Each named move below is a turn or a mirror, shown by a few rows before and after it. Which moves, in which order, take the first row of each later pair to the second? The first pair is answered.
H:
[ -0.8   8.1  -5.1   3.0  -1.7   2.9  -8.1   4.1   6.6 -13.3   5.0   2.0
 -13.3   4.3   4.5   3.5  -2.9 -16.2  -4.1  -2.3   6.8  -1.1   1.2 -17.0
  -7.9]  ->  [  7.4   2.6   1.5  -3.5  -3.6   2.7  -5.7   3.2  -2.6  -8.2  12.4   4.1
  -3.9   1.2  -4.4  10.6   0.9 -19.4  -1.1  -5.7   1.7   0.5  -3.4 -19.1
  -8.6]
[  7.5  -4.3  -0.1  20.0  25.4  -4.9   7.2   9.4 -11.6  20.6 -14.1  -2.5
  -3.1   4.8  -7.4 -12.1  -7.8  -0.3 -34.9   1.0  -9.2   7.6  18.8  37.8
   1.6]  ->  [ 13.9  -9.0   4.7  17.6  23.7  -6.5   8.1   7.3 -18.8  26.1  -9.9  -1.6
   1.0   2.1 -15.9  -6.2  -4.6  -3.7 -31.8   0.1 -14.5   8.2  14.5  34.2
   2.7]
[  9.1  -3.4   1.9  -3.8  13.2  -7.2   0.3   3.1  -2.3   9.6  -7.9  -9.0
  15.1  -9.7   2.4 -14.6  -3.9   9.2  -1.2   7.2 -12.0   1.3   0.4  25.4
  11.4]  ->  [  6.5  -2.6   2.0  -1.2  14.9  -6.1   0.2   3.0   0.1   6.3 -11.3  -8.1
  12.2  -9.1   3.0 -15.9  -5.3   9.3  -1.0   7.3 -10.0  -0.1   2.0  25.6
  11.3]
[ 18.1   3.9   3.7   6.8 -18.6 -14.7  13.8   5.6 -29.1   5.8  24.0  -1.4
  14.2 -15.3 -33.2  15.9  18.2  11.9  21.9 -20.5  -2.4   7.6  -4.1   5.1
 -15.1]  ->  [-15.1  30.9 -18.3  22.9  -6.7 -13.8  10.2   9.8   5.1 -25.3  -4.3  -5.0
 -19.6   4.1   3.3 -16.5  -0.3  22.9  12.1 -13.1  19.9   2.2  18.5  19.2
 -16.6]
Q:
[-10.4  11.1 -12.5  12.3  -3.5   1.9   5.8   2.9   8.4 -11.8  -3.8 -12.0
 -13.3  13.6  -0.9  -4.0   3.1   8.5   0.1   1.0  13.4   5.2  10.1   1.1
  -6.1]  ->  [-14.2   1.2  -6.6   6.2  -0.1   9.5  -1.7  -4.4  14.6 -10.0  -6.1  -7.6
 -17.0  16.2   5.4   0.1   0.6  -2.6  -7.7   5.4  12.3   0.6   6.1  -3.4
   2.4]
[  1.4   8.5   5.7  11.2  -7.3  -5.1  -4.6  12.0   1.2  23.9 -11.6 -36.3
   0.6  13.8 -15.0 -27.7 -12.6  28.6   3.1  -9.9  22.1  -1.3   2.6  20.9
  -3.6]  ->  [ -6.4 -13.6  17.8  -1.0  -0.9   8.9 -22.0  -3.8  17.2  24.4 -19.9 -26.3
  -8.5  22.0   1.2 -22.1 -20.1   0.5 -16.1   1.6  15.4 -11.3  -1.2   7.3
  19.6]
[-19.2   2.0  -3.6 -18.1  32.5  20.6   9.8  -4.0  22.0 -14.7 -15.4  15.4
 -42.9  20.8  25.2   6.9   8.8 -32.6 -21.9  21.2  22.0   9.3   2.6  -7.7
  -8.2]  ->  [ -7.7  34.7 -23.1  -4.3  21.0  -1.5  37.8  19.7   0.6 -18.6  -4.5   1.4
 -28.2   8.7   4.1  -3.7  19.8   6.6   5.8   7.0  33.8  22.6   8.9   9.4
 -39.6]
[ -4.9  -9.8  -7.8  -8.4  17.4  -5.1  -3.2  -1.8  15.1 -21.4  -8.4   0.3
  -8.9   8.1  26.4  -9.5  -8.5   1.2  -8.2   2.4  15.3 -10.3 -12.6   7.8
  17.6]  ->  [ -0.5   6.8 -16.6  -2.6  10.6 -14.8  10.5   8.5   4.7 -22.4  -1.7  -5.9
  -2.6   3.2  15.9 -13.0  -4.7  21.1   6.0  -5.5  20.9  -2.5  -8.3  18.2
   2.9]
F:
[-14.0  13.4  -2.0   3.7 -10.4  -1.3  -8.6 -16.9  14.6 -13.1   9.6  11.4
 -21.6 -14.4   0.3  -8.8 -14.2 -11.3 -20.1  30.3   2.2 -17.7  -8.3  13.9
   8.9]  ->  [-10.2  19.7  -8.0   6.9  -5.8  -8.6  -1.9 -14.6  10.6 -10.5   7.3   7.8
 -14.6 -19.0  -1.7 -17.8 -12.3  -0.9 -15.2  32.3   2.2 -16.5  -5.3  21.9
   7.2]
[ -7.3  31.9 -16.9   3.4  -0.1 -26.7  13.9  18.7 -22.6 -12.0 -10.7   3.4
   8.4  -0.4 -21.8 -16.5  -2.4  43.0   9.5 -17.1 -21.6   0.4  13.6  28.8
   4.7]  ->  [-29.6   3.2   9.5  -3.1 -25.9   3.9 -18.0   8.0  -3.1 -14.9   0.8  27.8
 -26.6  27.3 -15.6  29.6  -7.1 -16.6 -15.7 -32.2 -23.7  -1.8  -9.0 -15.0
   2.9]
[ 24.8 -43.3  32.7  -1.2  -4.3  19.6 -15.7  -8.2 -21.3  36.9  14.0  16.8
  27.4  -6.8 -27.2  35.3   3.7 -26.5 -37.2 -17.2 -37.2  -0.7 -29.8  -1.2
   7.5]  ->  [ 46.4 -24.5  16.2  -7.8  19.6   0.3   8.8 -11.1 -36.4  37.7   6.7  -1.2
  56.1 -29.1 -29.5   1.1   9.1  10.9 -11.2   2.0 -33.7  -3.4 -16.3  22.8
  17.2]
Pairs:
Between the rows of a pair lie two moves.
[ -8.5   0.2  -8.2  22.4  -1.7  -5.5   1.1   7.9 -13.9   2.5   6.4  -7.2
  10.6  13.8  19.4   2.1  -3.3  12.3   0.4   2.2 -10.6   5.2   7.3   1.3
  10.6]  ->  [ -8.9  -8.7  -1.8  15.9   2.2   0.7  -3.2   0.5 -10.2   2.3   5.7  -2.8
   9.7  15.3  26.1   2.6  -5.7   1.6  -1.1   9.1 -13.7   1.8   4.8  -7.6
  19.4] : Q, F
[ 23.7  -6.6  13.9   7.6   0.0  -2.1 -29.4  19.6 -39.9  19.5  13.2 -10.3
  -3.8  -7.6  -3.2   8.8   4.4   1.8  -1.4  -8.5 -14.0   5.9   2.3   2.6
 -31.9]  ->  [ 32.5 -13.6  16.6  -8.9  18.5  -0.9 -28.5   1.9 -38.6  19.6   6.2 -12.2
   6.7 -14.7   5.6  -6.9   4.2  -0.2   4.7  12.5 -15.4  -4.7   3.6   0.0
  -7.1] : Q, F
[  8.5   5.7 -23.1 -13.4  11.6  12.7 -13.2 -19.7  17.8 -12.2  -2.2   6.3
 -12.8  12.3   7.2  -3.1  -8.0 -37.0   6.2   0.9  -0.6  -8.5 -18.8 -20.4
  13.4]  ->  [ 22.5  30.1 -35.6  -4.3  -0.2  -3.4   9.2  -3.6  -5.0  -8.6  11.4  -3.7
   3.2  -0.6 -17.4  -6.1   5.3  -4.9  30.1 -12.1   6.6   5.8 -14.7  -6.0
 -12.6] : Q, H
[  2.9 -17.8   8.0  15.0 -17.8  -1.5 -12.8  -3.6 -10.3  12.3  40.2  -4.0
   1.8  -2.9 -19.7  13.0 -16.8  -5.8 -16.4 -44.5 -10.6   6.6  10.8 -12.3
 -19.9]  ->  [-11.0   6.8 -10.2   1.8  10.4   0.9 -13.3 -23.8  19.3 -18.6  13.9  -9.2
 -13.8   2.9  23.8 -36.2 -30.4   2.1  -1.8  -5.5  17.3 -15.1  30.5 -15.2
   5.8] : F, H
[-18.6 -16.5   0.7  -0.7   8.4  25.7 -13.8 -19.5  26.8 -18.8 -10.7   9.9
 -21.9  14.1  22.1  -0.2  -7.8 -17.9 -23.5  12.6  -3.0  -6.1  -3.1  -4.5
  22.0]  ->  [ 24.6 -20.7   5.9 -17.8  19.6  10.2   8.9 -20.9 -14.4   8.6   4.1  -2.9
  29.3 -20.8  -9.3  -7.0  11.5  10.4   5.3  19.6 -20.0  -4.2  -8.4   8.2
  29.6] : F, H
[ 12.5   6.0  -5.2   7.0  20.6  11.6  -6.5   2.5  26.9 -14.8   7.4 -18.9
   5.0 -25.8  16.6 -33.2   5.4   8.5  29.9 -16.6  29.8 -16.9   4.3  18.0
   1.5]  ->  [  7.6 -12.0  10.2  -4.2  12.6  27.4 -20.9  -9.8  35.5 -16.6  14.2  -6.9
  -6.9 -15.7  19.9 -14.4   3.4 -20.5  23.2 -14.4  27.4 -23.2  -7.8  -9.2
   8.1] : F, F
[ -3.8  -1.0   6.4 -22.4   7.3   5.7   3.2 -10.2   2.6 -25.9  15.7  17.9
 -17.9  -0.8 -27.3  -2.3  -2.4 -34.2  16.6  13.0  40.0   2.9   0.1 -17.4
   8.6]  ->  [ 11.6  11.0  -3.2 -11.8  10.9 -12.1  23.0   6.5 -16.1 -15.4  16.2   4.2
   5.0 -19.2 -43.3 -13.2   4.6   0.8  25.8   6.5  34.7  13.1   7.6  15.4
  -0.6] : F, H
[ 13.1  24.0  -6.3  -8.6 -21.0  -5.2  11.8  -9.3 -26.4 -13.8  14.4 -15.0
  -8.1  -6.7  -9.0  -7.4   7.7   7.1  45.8   3.0  12.5   6.5 -24.6  -4.0
   6.0]  ->  [  7.3  25.4 -17.1   6.8  -1.3 -14.7  13.5   0.5 -22.3  -9.7  -7.2 -25.7
  -4.0 -11.0   0.8 -24.8  -1.1  24.4  28.8   5.9   3.8   7.2 -11.1  30.3
  14.6] : Q, F
[ -4.4  13.6 -10.2   8.2 -17.2   5.1 -19.5   8.2  23.3 -11.8 -12.6   7.1
  -7.2   0.8   7.7   1.6 -16.5   1.2  10.3  -4.1  24.7  15.0  -4.2   1.7
 -29.9]  ->  [ 10.3   7.9  -5.1 -15.1   0.2   9.3 -18.4 -13.2  21.9 -10.5 -14.3   7.9
   6.5  -9.1  14.7 -10.5 -14.8  -4.8  21.8  20.7  23.4   2.5  -6.3  -9.5
  -3.8] : Q, F
[-23.2 -24.0  10.0   8.6 -38.1  25.4 -23.6  -4.5 -15.3   8.0   5.6   2.8
 -16.7   9.4   1.0  30.9 -24.2 -32.6 -17.6  -2.7 -35.1  19.0 -26.6 -25.3
 -38.2]  ->  [ -7.7   9.2 -22.2  29.7 -19.9  -7.1   9.3  21.2 -33.6   8.5  -9.2 -22.2
  12.7 -13.5  -7.9 -11.1 -20.9  30.1  -0.8  -2.5 -32.3  29.0  -0.2  34.4
 -49.8] : F, F
[  6.5   9.5  -1.4  22.1 -26.9 -11.5  19.1  -7.6 -36.4  -8.7  22.6 -20.8
  10.7 -10.1  -6.4  10.3   8.0  -4.6  17.4 -30.2   6.7  21.7  10.8 -30.5
 -29.1]  ->  [-22.6  -4.4   0.7  19.2 -11.9   8.4  -8.4 -27.8   2.5 -23.1  -5.3 -10.9
 -20.2  11.6  35.6   1.5 -12.2 -37.7 -13.3 -12.7   9.2   5.1  14.8 -39.5
  -1.1] : H, Q
[ 18.1  28.6 -20.0  20.9   7.6  -4.6   9.3  33.1 -13.4   3.5  13.5   6.8
  16.2 -23.7  -9.5  -6.4   7.1  12.8  15.7  -9.9  -3.4   9.4 -10.6   3.6
 -26.8]  ->  [ -4.7  11.4  -7.6  15.4  -4.0  18.8 -14.4  19.1   8.7  -5.7  14.8  26.5
 -14.4  -2.7   7.2  17.2   1.8 -29.8  -1.0 -10.5   3.2   2.8 -21.4 -30.3
 -22.1] : H, F
[ 23.9   6.8  10.6   3.9   1.3  -7.8  31.1 -11.2  -9.6  -3.2 -10.4 -12.8
  22.5  -8.9   9.2 -36.1 -14.0  43.0   2.9  54.7   4.0 -14.3  12.1   9.1
  -9.2]  ->  [ 22.9 -22.6  28.9  -9.8   5.8   5.3  11.6 -28.5  -2.2   5.8 -13.1  -2.9
  21.2  -4.4  16.3 -24.5 -18.0  13.1 -13.3  62.4  -9.1 -21.7   1.7  -4.7
  13.3] : H, Q
